In the data rows, 128 means zero.
Every row has a hidden score from 0 to 40. What is each row's score? 20 is about the middle. The score is a weighted sum of the row's numbers plus the product of two more (or one squared), each taken from its middle value.
[152  86 145 127 132  93 107 121 130 121 127 125 117 121 142 123 141 136
 131 121 124 144 120 136] ~ 16
[134 158 121 105 133 135 123 129 130 136 147 122 137 116 133 171 143 148
 138 142 150 166 121 122] ~ 19
[114 112 129 156 115 123 117 118 136 153 104  78 166 183 102 128 139 112
 114 158  97 166 146  74] ~ 30
[109 115 161  97 161 129 163 144 198 105  82 145 106  81 202 134  66 142
 116  92 158 117  97 142] ~ 19
[112 136 144 135 124 156 126 116 110 136 140 145 136 130 138 114 155 109
 118 123 144 102 132 160] ~ 35
[104 133 146 101 170 142 151 153 213 107  85 143 122  84 185 151  65 137
 118  83 151 132  80 133] ~ 16
[118 130 106 159 166 115 143 149 117 102 129 130 164 134 142 104 125 154
  97  89 114 125 113 103] ~ 25
[121 129 136 112 149 123 133 155 144 100 120 118 139  96 157 140 123 139
  96 104 158 109  95 142] ~ 24
[142 122  98 118 119  85 123  95  74 145 189 114 121 119  78 107 155 128
  90 160 112 135 134 118] ~ 19
[129 136 114 151 121 106 110 103 115 118 143 106 146 146 125 108 135 137
 116 131 118 110 151 108] ~ 23
[ 94 139 145 127 161 131 148 105 145 159 134 143 143 164 103  88 132 107
 145 141 125 136 157 129] ~ 21
[129 110 173  83 179  98 146 157 134 137 104  88 183 122 102 106 124 110
 136 128 124 173 134 137] ~ 19
[138 151 155 106 124 133 104 138 125 123 130 111 153 139 142 153 134 124
 137 163 133 127 129 118] ~ 17
[144 103 146  77 131 119 100  79 127 120 164 125 106  94  81 121 147 110
  99 148 147 124 130 148] ~ 14
[152 117 148 113 120 120  96 112 112  98 121 118 136 110 132 113 134 115
  95 128 123 112 104 126] ~ 22
[132 137 119 111 105  68 134 185 136 128  96 120 136 135 169 144  98 132
 114 115 111  97 126  93] ~ 6
[135  94 147 103 105 145  98 111 111 132 126 140  81 111 133 123 147 104
 102 139 165 128 104 170] ~ 23
[190 129 165 139 159 136 103 145 114 116  76  64 112 103 143 220 123  54
  95 139  93 151 107 150] ~ 12
[136 147 109 146 114 134 108 136 123 126 144 103 144 147 119 116 141 146
 120 101 132 104 125 139] ~ 21
[139 121 165 106 133 125 134 146 130 120 104  87 117  96 147 173 139  94
 130 131 111 156 147 135] ~ 13
[128 168 101 134 121 127 156  94 126 134 177 140 127 141 122  85 100 107
 165 110 110 119 127 130] ~ 11
[128 119 120 133  87 149 137 151 147 146 112 161  94 120 152 134 100 153
 189 117 147 124 142 136] ~ 11
[149 140 122  96  93 130 136  86 130 156 149 118 130 137 132 124 112 129
 124 143 113 137 118 134] ~ 24
[118 129 119 130 119 108 128 102 132 134 164 127 151 114 124 109 127 149
 138 147 122 128 148 123] ~ 22
[ 98 138 138 124 212 156 139 106 211  94 115 138 128 115 168 108  77 138
 152 100 126 154 132 121] ~ 14
[110 144 147 103 107 148 136 148  98 155 116 127 129 144 142 113 155 106
 150  93 134  93 149 125] ~ 28
[129 110 139 170 175 132 133  88  96 197  93 149 121 133 125 123  99 148
 150 173 100 159 137 132] ~ 27
[119 155 100 160 117 128 119 120 123 115 139 102 166 146 138 125 142 136
 133  96  97 114 151 111] ~ 24
[125 139 115 148 120 123 128 137 132 121 108 104 134 142 137 133 117 125
 137 117  93 119 137 118] ~ 19
[160 158 154 132  87 154 121  98 152 154 137 161  72 121 134 128 131 121
 126 178 130 164  94 129] ~ 17
[152 163 156 120  83 126 114 143 111 166 108 148 105  98 157 129 125 100
 135 134 140 150 101 117] ~ 12
[162  99 115 150 104 164 140 126 145 118 103 135  58 135  72 131 186 101
 117  97  97 147  99 144] ~ 15
[128 124 143  94 162 117 193 137 184 129 103 159 140  85 174 127  66 175
 104 141 139 136 104 126] ~ 20
[127 116  97 132 141 133 138 141 108 124 116 116 141 117 133 134 150 150
 129 110 133 131 122 134] ~ 25
[125 123 128 143  90 119  70 175 102 129 107 149  98 150 127 100 137 106
 128 176 146 103 151 131] ~ 12
[144 102 135 153 137 113 116 147 155 124 141 144  83 163 120 156 147  69
 120 120 115 132 116 161] ~ 14
[182 116 130 109  90  97  72 120 102 163 123 126  72  92 144 141 165 128
  73 171  96 160 101 135] ~ 18
[112 114 170 147 151 104 147 142 115 123 128  95 152 149 143 112  96 103
 126 147 133 150 111 130] ~ 20
[122 139 132 119 116 145 134 134 121 110 107 108 113 129 152 108 134 125
 122 102 137 104 118 126] ~ 26
[133 111  88 124 146 145 164  69 162 116 145 164  92 129  91  93 120 122
 139 135 117 133 143 114] ~ 18
[122 103 116 147  93 105 114 117 107 151 120 112 121 148 139 112 151 105
 168 115 117 101 131 117] ~ 16
[127 106  76 144 154  81 122 105  89 184 168 114 146 114  97  94 142 157
 108 164  83 165 170  96] ~ 29
[146 129  89 161 158 111 142 121 134 124 116 104 133 137 120 120 106 152
 134 120 109 113 138 114] ~ 22
[123  98 133 130 114 150 134  88 138 147 140 121 108 120 140  94 147 125
 169 124 112 115 134 119] ~ 24
[126 126 149 137 117 117 137  90 114 116 144 121  81 112 129 120 144  91
 163 131 148 137 103 159] ~ 18
[134 143 139 138  93 112  96 161 121  83 101  89 139 129 134 211 157 112
 119 133 170 111 126 170] ~ 17
[151 101  90 152 125 107 133 151 117 105  86  86 124 126 157 159 116 158
 112 105  90 127 119 107] ~ 28
[ 95 147  91 164 169 155 148 120 195 138 110 124 132 159  91 126 106 156
 169 113 113 165 145  98] ~ 23
[159  87 191  88  98  92  93 126 125 126 120 117  97  80 161 160 155 108
  50 148 166 129 126 161] ~ 14
[121 132 131 129 139 164 149 101 121 161 136 139 127 148 128  82 138 139
 158 144 121 105 154 120] ~ 22
[116 159 100 134 164 153 148 129 155 132 123 132 147 129 109 126 135 138
 148  96 117 155 148 127] ~ 18
[140 137 138 117 181 153 156 127 135 176 160 149 159 181  92 109  78 155
 137 152 152 172 124 118] ~ 21
[172  70 113 131 119 165 156 121 159 139 104 146  71 153  51 152 171 121
 130 127  92 164 108 143] ~ 2
[111 134  87 130 111 125 137 139 133 126  85 109 130 132 146 135 124 152
 127 108 104 114 129 111] ~ 28
[114 119 120  99 129 130 122  72 135 147 168 137 143 120  72  80  93 124
 114 152 109 144 148 101] ~ 28
[ 73 181 142  96  75 120 145 130 165 140 127 191 118 124 174 128  73 131
 168 121 184 157 133 148] ~ 14
[152 136  92 128 124  88 125 164 117 109 122  95 150 138 149 127 119 146
 120 108 141  80 128 102] ~ 16
[129  72 133 110  97 104  95  90  80 134 108 138 107 114 131 103 172 119
 118  98 137 116 131 152] ~ 28
[128 151 130 145  73 109 107 196 104 113 110 118 148 102 133 114 162 112
 123 110  94 106 132 175] ~ 21
[144  93 123  91 120 139 122  91 129 113 131 135  93 100  92 126 138 109
  98 136 141 132 108 135] ~ 18
[159 140 136 123 103 166  94 146  91 146 103 151 106  89 160 120 144 118
 164 109 126 140 136  75] ~ 12
[133 126 109 165 140 115  87 161 116 129 106 192 147 130 111 132 144 144
  93 153 165 168 174 113] ~ 6
[139 151 106 127 133 114 151 134 121 133 117 118 153 121 148 128 116 164
 149 119 123 111 141  92] ~ 18
[137  96 123 161 115 107  77 190  87 131  75 149 106 107 142 115 102 132
 107 136 154 123 167  94] ~ 15
[158 137 105 136 107  71 109 151 116  90 145 101 137 141 138 130 147 134
 110  86 128  92 133 132] ~ 10
[104 179 139 149 106 137 136 125 128 107 158 118 106 123 156 122 124  85
 144 140 133 126 126 125] ~ 28
[117 126 141 143 135 144 159 111 168 151 159 164  94 176 122 103 119 127
 130 158 105 127 132 116] ~ 20
[139 113 152 111  84  95  74 135  83 131 116 109 150 105 132 117 146  72
  88 113 118 146 113 120] ~ 22
[111 137 105 138 138 138 127 143 143 119 119 106 132 140 132 136 136 145
 125 116 128 123 126 126] ~ 24
[145 129 106 129 144 151 124 137  83 149 105 122 130 115 137 169 120  99
 128 108 102 126 117 126] ~ 22
[122  98 166 108 165 113 159 125 145 131  88 129 151 110 136 126 107 135
 124 122 121 180 115 116] ~ 22
[ 84 129 114 159 154 137 130 132 147 149 154 165 126 156 107 108 129 108
 127 137 115 153 134 139] ~ 25
[105 157 100 151 116 105 119 129 111 124 119  94 152 143 157 118 144 138
 152 124 109  81 140 121] ~ 19
[ 99 124  93 132 131 115 155 117 128 162 158 128 143 139 119  96 131 158
 141 149  94 144 155  96] ~ 24
[119 134  63 122 127 165 153  93 141 161 151 171 121 127  84  95 127 145
 124 139  90 144 138 109] ~ 24
[127 106 144  86 145 154 100 131 104 161 148 112 104 150 132 116 145 100
 126 117 141 159  92 132] ~ 23
[ 97 133 141 118 124 129 139 116 136 162 143 152 147 133  97  89 149 119
 145 132 119 128 139 122] ~ 22
[121 138 123 133 108 136 132 103 115 120 127 110 132 139 131 105 148 141
 154  86 134  97 166 132] ~ 23
[103 143 137  89 135 157 136 137 124 133 151 152 154 114  97 107 109 120
 133 131 127 134 132 135] ~ 14
[103 139 117 152 137 153 147 125 139 152 170 169 153 135  84 139  96 136
 159 147 115 145 162 135] ~ 10
[142 122 115 116 100 121 127 148 137 109 116  82 142 158 134 168 111 146
  89 154 133 130  88 113] ~ 33
[150 125 143 102  98 126 107 121 129 142 117 150 100 141 144 132 141 124
 128 171 133 127 137 141] ~ 15
[102 135  95 163 173 152 135  64 107 183 133 166 140 167 102  90 145 133
 152 143  98 163 137 122] ~ 29
[112 144 139 127 165 143  93 148 123  82 157 138 146 128 128 137 153  86
 156 108 107 143 158 104] ~ 11
[ 98 139 155 119 100 115 116 146 116 131 131 141 110 120 159 137 114 111
 125 120 110 110 108  98] ~ 25
[135 118 135 100 111 112 116 106 122 132 121 135 111 126 142 123 147 125
 106 132 121 114 108 165] ~ 25
[122 127 130 116 121 114 140 115 123 125 108 131 144 112 151 110 120 165
 142 138 135 117 125 118] ~ 26
[ 69 142  96 153 142 143 112  81 108 175 142 157 143 163  97  78 142 134
 129 135 113 153 145 121] ~ 35
[113 138 121 141 100 115 131 124 138 115 121 117 157 126 139 117 143 137
 135 103 113  98 121 112] ~ 26
[124 158 102 109 133 195 106 142 114  54 143  96 144 128 162 193 189 145
 113 137 159 132 146 125] ~ 15
[131 129 113 137 130 114 123 153 144 104 142 113 163 125 140 157 122 141
  92 125 115 103  93 141] ~ 23
[118 125 117 146 141 116 137 108 141 170 161 117 136 128 117  87 136 158
 140 149  83 143 143  88] ~ 21
[153 117 157  98 119 151 137 115  99 137 111 140 100 110 154 102 157 117
 139 108 121  97 130 131] ~ 22
[105 132 130 159 156 127 109 152 133 142 133 172 151 161 105 106  91 139
 143 183 155 142 142 102] ~ 16
[110 150  91 143 144 120 138 131 117 142 152 122 133 132 129 106 129 167
 121 128 105 137 131 104] ~ 24
[162 108 126 120  92  92 128 162 118  96 113  95 128 126 153 174 138 115
  98 101 149 113 106 158] ~ 17
[136 126 134 113 151 152 123 127 127 122 119 125 110 108 131 137 135 139
 150 126 140 151 135 119] ~ 19
[120 144 188 136 151  94 157 117 133 128 108  82 134 127 149 110 121  92
 124 129 114 156 118 120] ~ 18
[162 113 116 140 109 152 110 112 138 147 107 118  87 117 107 115 146  96
 154 116  97 168 102 135] ~ 16
[153 106 125 111 173 175 166  96  96 160  94 137 102  90 144 184 114 118
 109 122  89 178  87 133] ~ 29
[149 129 142 124 128 130 126 109 149 114 127 131 111  99 126 136 141 127
 108 127 117 130 126 137] ~ 17
[112 155 161 122 163 141 184  87 156 152 189 175 142 170  84 105  88 162
 176 161 173 151 114 147] ~ 13
[113  94 140 131 124 116  97 103 114 146 146 128 127 130 115 105 163  90
 115 101 135 141 146 149] ~ 23
[113 159 134 153 160 152 163 105 141 147 213 184 142 193  92 100  73 155
 175 178 168 128 112 123] ~ 13
[130 126 109 148 143 141 124 141 129 150 126 182 129 139 101 125  87 165
 136 173 142 149 143 114] ~ 17
[120 124 161 114 103 110 136 140 108 156 121 125 103 147 135 123 133 106
 132 109 114  96 127 121] ~ 21
[105 107 141  86 143 147 119 144 106 163 143 135 108 101 131 137 139 101
  99  82 115 174 109 128] ~ 26
[126 121 133  78 109 159 121 157 105 142 119 112 106  89 124 139 146 110
  72  88 122 148  96 158] ~ 26
[108 173 145 169  94 100 101 117 131 122 134 139 106 155 160  92 129  83
 170 152 131 108 124 153] ~ 3
[165 112 142  98 100 133 133 159 106 128 106  95 111 134 124 170 149  99
 112  93 121 120 123 140] ~ 14
[111 134 164 127 106 116 123 144 138 152 134 135 110 134 147 143 126 123
 108 112 110 106 118 105] ~ 27
[130 146 105 154 105 104 111 143 121 123 129  97 156 141 144 101 128 136
 133  97 125  99 138 120] ~ 16
[146  95 139 131 107 129 152  95 125 113  97 103 143 113 124 124 136 172
 134 126 106 141 126 120] ~ 29
[ 93 121 165  86 146 132 147 115 113 147 131 142 129 151 103 115 134 114
 120 121 153 132  99 156] ~ 25
[113 155 102 149 144 149 150 135 128 113 131 137 154 126 116 156 120 146
 123 120 116 150 125 133] ~ 22
[ 87 168  99 155 142 148 115 131 127 134 121 105 147 148 135 131 135 142
 151 129 117 145 127  87] ~ 27
[140 144 119 138 143 133 152 133 119 146 114 160 165 125  98 135 152 155
 137 132 154 140 127 138] ~ 16
[ 78 167 168 130 129 100 147 121 108 181 106 145 136 141 161 171  18 132
 126 199 186 121 138 160] ~ 26
[140 118 127 146 129 102 107 145 128  93 123  90 150 111 148 113 133 133
 109 116 104  98 136 137] ~ 19
[144 127 128 142 115 105 138 110 124 108 104  84 147 128 165 120 144 169
 161 105 126 100 137 132] ~ 22
[122 154  95 145 148 120 134 113 139 152 159 121 139 143 123 105 125 182
 140 156 118 131 144 103] ~ 23
[125 125 117 138 142 144 161 128 110 118 127 111 149 137 146 134 140 147
 156  91 100 111 149 141] ~ 22
[137 147 162 105 141 119 152 106 127 150 183 124 132 152 112 111 116 130
 153 128 167 115 126 165] ~ 12
[ 84 146 127 151 100 136 137  90 128 193 150 142 146 149 110  97 162 122
 156 140  82 160 140  95] ~ 32
[132 130 109 127 117 103 132 108 132 120 140 106 162 133 135 134 117 155
 118 164 120 130 117 100] ~ 32
[109 130 131 135 156 157 142 115 180 106 122 134 140 112 129 120  98 155
 131 131 112 142 122 121] ~ 23
[ 84 155 104 138 126 140  69 167 137  93 126  92 178 148  77  90 137  88
 158 185 166 115 152 134] ~ 28
[123 143  95 159 105 133 116 139 120 128  81 103 151 147 102 164 145 132
 158 101 132 125 156 151] ~ 22
[124 110 152 132 168 137 156 125 117 157 173 134 149 186 105 114  93 154
 174 126 210 102 136 165] ~ 21
[142 134 108 143 160 157 132 112 106 155 112 133 115 136 118 160 136  96
 119 131  82 142 116 142] ~ 25
[119 126 168 112 108 107 106 116  95 142 122 128 119  92 156 115 131 103
  74 122 143 137 129 133] ~ 28
[164 120 156  99  77 133 119 106 146 111 118 129  89 115 138 156 130 115
 132 165 145 109 125 156] ~ 14
[152 144 116 162 104  84  93 158  96  97 133  77 133 149 157 124 119  97
 127 117 159  64 141 105] ~ 11
[176  81 135 128  97 141 115 135 116 125  81 102  91 109  82 152 187  83
 110  84  97 167 125 116] ~ 8
[147 127 162 125  99 123 112 136 114  92 107  71 122 121 131 140 150 111
 127 120 107 128 123 134] ~ 18
[139 139 153 134 132 168 113 116 164 151 181 146 125 147 127 112 140 159
 170 180 139 164 110 100] ~ 16
[126 121 124 132 127 142 144 124 161 119 127 112 138 138 135 142 117 151
 130 117 117 118 127 118] ~ 23
[141  93  92 106 121 132 129  83 136 109 136 124  91 121 110 129 114 106
 109 129 120 104 135 114] ~ 26
[135 131  91 146 150 115 143 101 138 130 146 114 151 119 124 129 125 183
 116 151  82 150 125  93] ~ 30
[141 104 144 104 100 129 114 124 112 127 117 124 111 117 114 116 150 107
 106 122 135 112 125 124] ~ 17
[127 144 106 138 135 154 155 111 153 149 141 143 128 151 104 107 118 124
 157 120  74 165 137 105] ~ 16
[142 131 138 118  88 105 136 104 102 103 105  97 149 117 168 141 158 162
 158  99 135  89 133 139] ~ 24
[118 123 115 147 166 177 139 117 196 100 117 116 131 127 134 172 121 179
 142 132 123 161 122 123] ~ 27
[118 135 123 142 133 131 103 156 140 121 118 138 137 138 136 132 115 133
 129 143 153 135 133 117] ~ 18
[162  73 131 109 173 147 157  72  99 178 111 152 109 100 127 198 136 119
 137 133  94 164  79 149] ~ 27
[130 131 132 167 104 135 129 118 154 138  89 158  89 146  88 115 172 104
 111 152 109 145 134 123] ~ 24
[ 92 151 119 122 134 155 170 130 158 125 116 177 135 132 135 119 116 143
 165 123 154 134 132 133] ~ 24
[138 124 151 124 152 119 152  90 165 113 165 141 141 140 133 113 110 153
 124 159 116 151 108 134] ~ 18
[128 100 155 126 126 141  98 119 100 131 141 133 157 141 150 104 143  85
 113 134 156  93 121 165] ~ 25
[144 122 118 110 143 147 132 108 157  88 125 131  88 104 118 141 139 148
 121 108 114 120 117 141] ~ 18
[113 122 108 144 135 128 137 122 160  98 136 138 145 139 131 142 133 135
 139 141 107 113 126 120] ~ 22
[135 106 135 129 113 112 117 140  95  99 116 115 139 128 153 121 141 126
 126  76 141 102 146 144] ~ 19
[140 132 113 125 100 125 134 174 107 104 108 103 132 111 128 138 152 122
 125 100  90 104 134 135] ~ 17
[115 129 103 106 104 127 108 153 126 161 128 131 137 125  92 126 166  87
 126  87  91 136 136 122] ~ 22
[132 125 121 142  87 114 132 144 141 110  79  97 137 145  85 172 161 120
 157  92 167 103 154 192] ~ 15
[105 169 112 154  98 124 119 172 108 133 106 139 156 142 145 135 130 126
 138 136 116 128 150 132] ~ 22
[118 119 110 150 119 126 112 117  89 140 139 131 121 136 110  91 156 144
 140 109 102 130 135 124] ~ 23
[142 138 121 140 130 136 143 130 172 128 121 129 121 124 140 132  91 136
 141 106 123 148 141  80] ~ 13
[132 132 172  99 113  95 139 170  93 129  90 111  83 115 145 135 139 110
 112  95 144  85 128 135] ~ 20
[116 140 122 123 156 144 139 131 168 121 105 137 134  97 159 142 100 136
 129 114 136 138 118 131] ~ 21
[143  97 147  79 125 136 118 126 128 135 139 127  89 107 134 102 145 104
 118  95 126 168 113 151] ~ 16
[112 135 164 125 152 148 146 135 173 102 139 129  99 135 131 108  84 130
 147 129 150 146 118 119] ~ 14
[147 116 112 147 146 106 144 145 117 115 124 117 147 139 154 129 134 130
 146  93 110 106 142 129] ~ 11
[120 140 171 120 149 149 177 101 120 128 134 126 123 134 131 110 111 126
 128 155 122 151 117 125] ~ 18
[137  89 144 131 151 122 132 155 141 100 149 164 100 103 113 120 171 102
 124 111 178 164 158 130] ~ 1
[118 172 140 111 147 111 170  87 123 138 147 165 143 144 111  84 142 134
 152 134 128 119 126 128] ~ 24
[175 119 109 128 123 120 147 120 104 116 141  98 130 137 133 144 104 138
 150 124 151 100 122  51] ~ 29
[125 137 126 151 139 130 132 117 150 122 118 108 108 146 108 139 142 136
 150 122 127 135 139 142] ~ 18
[119 144 127 139 132 118 113 142 126 125 113 115 143 150 129 161 129 140
 129 159 141 120 119 124] ~ 22
[106 147 110 153 128 115 128 127 121 147 134  99 134 140 140 131 120 165
 133 155  96 124 122 103] ~ 27
[131 173 149  72 173 159 116 151 138 119 143  71 211 130 133 145 111 133
 128 156 103 191  96 120] ~ 34
[121 114 162 137 111 141  91 128 103 142 135 109 134 139 160  93 178 100
 140 128 152  66 147 140] ~ 26
[140  96 140 148 138 109 126 146 138 123 126 166 103 139 119 127  93 143
 126 146 147 142 110 118] ~ 14
[182  93 153 120  80 151 104 107 158  94  99 133  39 122 108 150 157  76
 135 124 117 162  56 172] ~ 14
[145  90 160 112 135 125 148 136 117 123 132 146 104 128 101 136 128 119
 112 113 159 125 113 168] ~ 7
[102  91 135 110  96 129 150 168 115 128  74 121 123 116 126 157 153 112
 171 119 181  87 141 179] ~ 20
[131 123 133 142  95 116  77 158 118 129  96 161 109 143 127 120 143 119
 102 190 152 119 142 137] ~ 14
[ 88 147 126 144 174 117 126 141 121  99 109 147 133  97 111 137 128 113
 151 148 101 124 150 105] ~ 17
[131 124 161 119 122 111 185 106 121 169 117 142  83 160 138 119 130 112
 150 132 113 109 121 125] ~ 24
[101 138 157 122 146 118 126 115 125 150 146 113 132 160 118  95 151  96
 142 114 112 135 130 134] ~ 20
[116 162 113 154 138 124 138 133 152 111 144 141 147 163 100 136 137 146
 133 127 148 142 149 148] ~ 15
[125 120 107 156 132 155 148 113 149 132 117 150 116 154  81 125 132 113
 144 120  93 141 138 129] ~ 17
[ 85 158 129 156 115 105  91 116 118 146 125 157 137 112  96 103 112 121
  87 195 156 129 160 143] ~ 20
[107 117 105 130 133 122 134 148 101 130  99 123 151 124 151 110 146 146
 141  91 124 104 132 125] ~ 26
[116 126 133 138 148 104 126 127 126 140 127 152 132 141 129 110 112 110
 163 123 141 129 138 134] ~ 8
[129 132  87 144 126 106 120 151 152 108 152 107 164 136 137 122 135 137
 118 147 105  75 136 141] ~ 18
[142 148 125 142 158 105  85 147 115 106 105 119 159 150 113 142 183 111
 127 128 179 134 150 162] ~ 12
[162 103 157 109 156 121 119 160  95 109 167 182 109 131 116 146  97 120
 118 137 171 113 107 137] ~ 1
[166 143 106 130  94  69  95 165  98 111 129 106 125 113 151 129 134 141
  95  83 139 120 130 119] ~ 9
[ 90 138 106 142 124 135 139 117 121 125 131 138 144 133  93 106 145 138
 175 147 118 116 143 126] ~ 23
